Each row is where one point has got to under a steady rotation. How many steps took it there?
The counts run from 0 to 385.
[  5  -8  17 -30   4  35  17  -1 -26  16  -4  13 -23  -7 -11 -14   1   9
   8   6  35  -9   9   2  25 -10 -10   4   0   7 -41   6  -3  32  -5   5
 -19  11  16  -5 -41  22  -2 -22   1  17  33   1   4 -41 -13  -9   4   0
  -2 -13 -40   4  45  -3   6  -8  -7  -3 -19 -15  30 -20  10  -2  -5   5
   2 -13]  129
[ -2 -15  21 -23   0  30  18 -14 -19   6   3  13 -24  -3 -18  -9  -9   4
  -2  31  12 -18   5   4  -5   2 -10  -9   9   6 -29  23 -14  44 -32   3
 -24   4  18  -9 -34  -1  -5 -24  -9  -7  50  10   0 -40   5 -16   9  -6
   1 -24 -41  -4  29  -3   9  -3  16 -15 -11 -15  20 -15  -9  -3  -4 -13
  -2  -6]  124
[ 11   3   8  -6  -5  11  -1   5  29  -3   2   9 -26  -5  -3 -22 -23   6
  -3  18  37  -6   8  24   8  11  -5  12  -4  -6 -19   8   4   2 -13 -17
 -28   0   2  -4 -32  10  10  -4 -17  -7  55   9  -3 -33  11 -16   1  25
 -20 -29 -27  16  25   1  14   0   7   6 -42 -39  24 -20   1  12 -20  -5
 -12  -2]  310
[  1  31  29 -14  13  10  11 -10 -25   2  -6  19 -14  -9  -2 -19 -30  22
 -10  -5   1  -6   4 -17  40   3 -11  33  -3 -24   1   8   2 -19 -15 -24
  -8   0  -2   3  -8 -18   3   3 -27 -18  39  -1  -8 -26  10  -1  33   4
 -20  25 -37  31  37 -13  15  10 -16   3 -19  22  27 -29 -11  -8 -14   5
 -23   2]  341
[ 14  15  16  20  -3  19 -15 -10  21 -14   9  18  -7   3   4 -29 -29   8
 -14   8  14 -11  19  -1  23  17  -6  -3  -5 -10 -13  20  -1   2 -21  -1
  -2   9  13  11 -28 -15 -18  -1 -27 -27  39  10  -8 -24  -1   9  28  -2
  -3 -28 -25  21   9  11   7   0   5   0 -52  -5   9 -12 -18  -6 -21 -19
  -9  21]  276
[  9  23   5  -5  25  -6   4  -8 -14  -1  14   7   3  23  -2 -18 -32  28
 -24  -5  25  -8  13   1  12  18 -18  16   3  -4  -1  19   4  -7 -15 -14
 -13   0   1   0 -31 -12  -5   2  -9 -40  35  -7 -31  -7  -9  11  13 -37
  -7 -23 -31  21   8 -13  19  12  -7   3 -39  -3  34 -34 -24 -15 -18   8
 -10  21]  250
[ -2 -17   8  -4   2  33   6 -21 -17  20 -15   9 -38  -5   0 -25 -25   1
 -21  42  33  -8   8  14  25 -17 -10  -1  -8  -5 -20   5  16   7 -16   6
 -14   1  11 -11 -34   6  -2   1 -22 -20  52  15   8 -52  13  -2   9   1
  -4 -11  -9  17   2 -15  16  16   0  13 -19 -10  14 -13   6  -8  -9   1
   1  -2]  79
[ -3  -5  34  -8   0  27  10 -27 -35  -7 -15   0 -18   4  -4 -17 -15   6
 -11  13  13   7  -5  -9  36 -21   1   7  -3 -12 -12  11   0  11   3  -2
   3  13  27   1 -26   0  -8  -1 -20 -16  44   9  -4 -50   0 -16  29 -22
  -9  21 -21  24  47 -15  18  -2 -23  13  -4  15  27 -23  -8  -6  -2  -1
 -15 -14]  83
[  2  15  11 -26   8  14  19 -16 -19  20 -11  15 -36 -18 -15 -15 -24  16
   8  11  25 -10   8   9  23  14 -19  31  10 -17  -8  -7  -3 -12 -34  -6
 -17   0   3 -17   5 -15   4  19 -13 -20  51   3  -2 -30  13  11  16  19
 -13 -15 -31  28   0 -12  33  28 -16  -1 -26   1  17 -25  -9  -8 -19   2
 -24   6]  53
[  5   4  19 -24  12  45  20   1 -35  18  -4  26 -15   1 -10 -10  -5  13
  -6  -3  11   5  15 -11  26   0 -10  12  -5   5 -51  22  -3  30 -19   4
  -9  21   7   5 -38   9 -11 -21 -13   5  27  -5   0 -23 -10  13  25  -6
  -3  -7 -43   0  33  -2  -7  -2   0  -6 -24  13  14  -9   3 -10  -9   0
   9  -8]  146
[  0  -4  41 -18 -16  39  11 -31 -15  -9  -5   5 -17 -25  -5 -26   1   6
   8  15   8 -12  10 -18  30  -6   0   3  -3  -2   0   8 -32  22  -2   2
   3  12  26  -3 -12  -9 -11 -10  -9  -2  45  14   5 -42   0 -11  40   2
   5  -1 -29   2  45  -7  18  -5 -14  -7  -2   4  21 -14  -1  -9  -1   2
  -9   3]  100
[ 10  -7  10 -25   8  31  23 -11 -36  23   4  22 -10  -7   1  -8 -19  23
 -17  26  35 -20  11   4   5  -5 -21   5 -13   9 -19  17  -9  16 -17   5
 -27   2   3  -5 -52  -1  -5 -15  16 -24  39  -3 -11 -14  -2   8  14 -22
   1  -5 -32 -15   8 -19   3   5  -5  -4 -15  -1  31 -24   3 -21   1  30
   9  11]  153
[  8   7  20 -13  -5  13 -12  -4  24 -32  -5   4 -25  -4  -2 -12 -16  11
  13   6  15  -4   6  21  25   8 -14  10 -10  -5 -17   7  -5  14  -6 -13
 -11   7  24  -3 -33  -4   2 -21 -19 -14  47   6  -2 -46  11 -20  21   7
 -10  -1 -28  20  51  10  -3 -21  -5   6 -32 -23  25 -23   3  12  -4  -1
 -23  -3]  22
[ 11   9  10  -3  18  22  12 -19 -14   0  23  18  -2   4  -1 -10 -13  20
 -16  22   5 -17  28  -4  10  19 -26 -18  -5   5 -12  30  -8  14 -25  22
 -14   8  20  10 -41 -19 -25 -11 -14 -34  36   6 -15 -20 -16  14  24 -15
  20 -25 -29   2  -8 -11   6  18   8 -17 -33   5   9 -13 -15 -10   1   0
  -4  25]  187
[  8   9  33  -8   5  14   7 -30 -18  -6   4   9 -19 -28  12 -23 -22  20
   0  20   6 -17  11 -12  32   0 -14  28 -10 -14  21   6  -9  -7   1 -15
 -13  -2  11  -5 -14 -18  -4   7 -19 -30  52  13  -4 -23   5  -8  34  -4
 -11  27 -11  18  31 -23  20  14 -20  12  -5  14  28 -22   1  -6  -6  17
 -16   7]  358
[ 16  26  21  -3  15   5  17 -11   2 -11   8  16  -9  -1  -5 -20 -20  19
   3 -10  14  -6   9  -3  31  22  -5  44  16 -20  -9   0 -11  -8 -13 -22
 -10  -1   0 -12  -1 -15  -1  10 -30  -2  48  -8 -13 -20  -6   2  34  18
 -10  -8 -35  23  36  -8  34  16  -6  -6 -36  -4  16 -23  -9   9 -25  -6
 -24 -12]  313
[ -2  27  28 -18   3   0  -2  -1  -2   9   6  -3 -18 -18  -8 -24 -23  17
  13   0  16  -9  -1   3   8  23 -10  19  13 -15   7   6  -2  13 -13 -33
 -30  -7  -1 -14  -9 -11  10   9 -23 -12  50   3 -11 -21   5 -20   2  11
 -25 -15 -22  31  47 -11  24  -6   4  12 -18 -16  29 -34  -5   7 -14  -7
 -21  -3]  319
[  8   9  -5 -23   0  13   9   4   7   1 -16  18 -31  -2 -13  -3 -20   6
  -1   4  30  -3  12  21  28   4 -14  21 -13  -3 -38  -3   1  -6 -28  -4
 -10   7   6  -6 -26   7  10 -14 -11 -10  43   5   6 -50  13   1  14  30
 -12   4 -49  15  19   5   7  -1  -7  -4 -34 -17  31 -23   6   5 -14   6
 -15  -3]  40
[ 11 -13  12  -5   7  27  35 -33 -17 -13   2  31 -27  -2  -7  -8  -6   9
 -17  34   3  -9  10   4  20   0 -14   3  -1   3 -28  13 -25   4 -29  17
  -9   5  21  -9 -25  -7 -23 -16 -26 -18  49   3  -2 -38  -4   2  35  10
  14   0 -36   6   0  -5  15  21   4 -22 -21  -1  14 -11   6   0   4  -5
  -9  -1]  108
[ 11  -6   0   7   5  -6   9 -16   9 -30   0  12 -24  13  -2  -5 -33   6
 -11  20  15 -11   6  24  10  12 -18  -2   5  -4 -14  10  -2  -7 -24  -3
 -11  -8  22 -10 -23  -8  -2  -7 -25 -32  50   6 -19 -38  15 -10  18   4
   0  -7 -29  29   1  -3  24  14   7   6 -45 -22  24 -34 -10  11  -9   3
 -26   0]  18
[  1   7  34 -14  13  38   1 -17 -44   7   5   9  -1  -4  -6 -27 -18  17
 -13   3  17  -8   6 -21  18  -6 -11   1  -4   6 -13  32  -8  36   5  -1
 -14  12  16   4 -40  -5  -7 -12   6 -14  36   0 -16 -14 -15  -4  20 -41
   5 -12 -27   2  46 -17   5  -1  -6   6  -8  13  19 -21 -13 -12   1   4
   7   0]  162
[ -2  44  18 -20  23   6   5   1 -17  14  21   3   1   5  -7  -3 -19  28
   5  -8   7 -16  20  -2  10  36 -24  16  -1  -5  -2  14   0   0 -28 -10
 -29   4  -2   5 -16 -24  -8   7 -12 -37  31  -7 -19  -5 -15  13   4 -14
  -9 -33 -33  26  11  -5   9  13  -7  -1 -36   3  16 -24 -24  -9 -11 -16
 -17  28]  239
[  3  -4  30 -21   2  33  18 -21 -16  -6   2  13 -26 -18  -4 -12  10  17
  15  25  -1  -1  12   3  26   1 -12  -6  -9   5 -24  21   0  20 -10  12
 -22   7  35  -9 -46   6 -15 -18 -18  -9  43   7   2 -43 -12 -24  18   8
   8  -4 -26   5  45 -14   4  -3  -1   5  -8  -8  16  -6  19   9  19  -7
  -1  -7]  112
[ -4  16  36 -20   3   7   8 -12 -20  -4   6   1 -17 -23  -1  -5 -12  11
  11   0 -15 -14  12 -18  40   3 -16   8 -14 -11  16   5 -10  -8 -21  -6
  -7   4  15  11 -10 -15  -9  -7 -27 -19  44  12   3 -44   5  -3  27   7
 -13  29 -39  19  30 -15  13   8 -14  -7 -13  11  32 -23  -6  -7   3   0
 -30  10]  369
[ -7  -1  32 -28   2  44  16 -11 -26  12   6   7 -31  -6 -20  -9   6  16
  16  19  -4  -8  15 -13  17   9  -8  -4  13  -8 -28  18  -3  42 -26   2
 -20   9  23  -5 -21  -8 -13  -7 -20   4  36   8   5 -38  -8 -14  12   4
   5 -32 -40  15  45  -3   9   3   6  -9 -15   0  10  -3  -2   2   0 -19
  -2  -8]  123
[ 13  23  10   6  13  22 -20   1  12  -4  12   8 -17  11  20 -15 -30  19
 -16  17  17  -6  21  10  16  16 -18  -6 -18   3  -9  29  23   2 -16  -5
 -24   0  13   4 -49 -12  -7  -7 -29 -41  37  16  -8 -28  -9  -3   3  -9
   1 -20 -11  24  14   0  -7  -3   0  22 -38 -10  13 -15  -3   0  -1 -13
   4  31]  265
[  8  -8   5  -9  14  27  21 -10 -29  17   7  15  -8   7  -3 -19 -26  14
 -26  11  39 -19  17 -13  12  -6 -18  -9 -12   4 -25  15 -15  17 -24  18
  -5  17  10  18 -33   6 -17 -13   5 -17  33   2 -11 -26  -7  23  20 -22
   8 -22 -38  -5  -7  -6  14  16   4 -19 -34   7  24 -18 -17 -26 -12  13
   0  24]  170
[  3   7   4 -20  21  33  21  -6 -41  35   7  23 -11   4  -2 -14 -15  20
 -14  23   9 -12  22  -9  20   4 -25  -1   3   4 -25  18   9   7 -32  18
 -24  13   3  -1 -40  -4 -19  -9  -9 -27  31   5   1 -20 -13  22   3 -17
  11 -23 -29   9 -11 -19  12  26   2 -12 -23  12  14 -11  -2 -14  -4  -7
   2  16]  159
[ 13  26  17  -6  32   6  11 -15 -18  -7  16  13  10  18   1 -24  -8  24
   5 -13  25   0  18   0  14  23 -18  18  21  -2 -15  23  -4   6  -4  -4
 -18   2  15  -7 -31 -10  -3  10  -2 -13  31 -12 -33   1 -31   4  17 -25
   4 -36 -25  20  27 -25  23  20  -3   3 -34  -1  17 -15 -13   9 -10   0
  -7  -3]  223
[ 10   1  34 -17  -4  20  20 -41 -25  -4   4   6 -16 -18  -9 -16  -2  16
  11  17  -9 -17  14  -8  24   6 -12  10   1  -8   9   9 -26  11 -12  -2
 -11   4  25  -5  -5 -18 -15   3 -20 -17  54   9   0 -34  -8  -8  42  -5
   7   0 -20   7  31 -21  28  10 -11 -10   5  10  14 -11 -10 -10   9   3
 -20   6]  99
[  1   2  18  -7  12  23   3 -20 -29   0 -19   9 -22   6 -10 -27 -31  10
 -13  11  30   0 -11   3  28  -7  -2  34   6 -17 -25   9   5  12  -3 -21
   0   7  11 -17 -17   4   9   2 -13  -2  51  -8  -6 -32  13 -13  26  -7
 -17  -1 -24  24  41  -4  19   4 -14  16 -22   4  21 -27  -8   3 -20   4
  -9 -23]  55
[ -7  11  28 -25  19  29   6  -5 -36  28   6  -7  -3 -16   0 -30  -9  21
  17   6  33  -6  24 -19  32  -6 -22  -8  -6   3  -3  10   9  24   9   6
 -27   9  22   3 -33   5  -5  11   1 -13  30  12  -8 -22 -18   1  -4 -31
   8 -29 -12  10  27 -36  18   9 -10  12  -3   1  25 -11  -2 -12   4   3
  -3  17]  167
[ -5   3  18 -29  -4  21  11 -12 -21  14  -3   8 -31 -19  -9   2 -16   8
  -2  26  -5 -16  16   1  28  -5 -18  -6 -18  -3   0   2  -2  -5 -39   9
 -15   5  16   2 -22 -16 -11  -6 -14 -28  41  15  13 -58  12   0  16  10
  -6   6 -36  13   4 -11   8  -4 -13 -10  -9   7  33 -20 -10 -15   1  -6
 -16  30]  86
[  3  14  21 -24  18  13  12 -20 -34  14  18   3  -7 -15   6 -14 -17  29
   8  18  14 -18  27  -9  10   9 -27 -11  -4   5  12  16  -5  18 -17  17
 -27   0  17   1 -39 -13 -20   6  -1 -38  30  14 -16 -14 -22   6  12 -27
  16 -19 -18   6   7 -35  19  21  -2   3 -11   7  18 -17 -12 -13   8  11
  -8  32]  177
[ 19   0  20   1 -12  35  -6 -14  30 -26  -4  12 -22 -19  10 -26 -19  22
   7  13  22  -7  13  20  31  19 -19  15 -12  -3 -14   8 -16   4 -10  -4
   1   7  20  -1 -23 -17  -6  -9 -15 -18  51  11  -5 -36  13   4  46  16
  -1   4 -21   4  26   5   1  -4  -4   7 -34  -9   7 -12   5   0 -10   5
 -14   6]  11
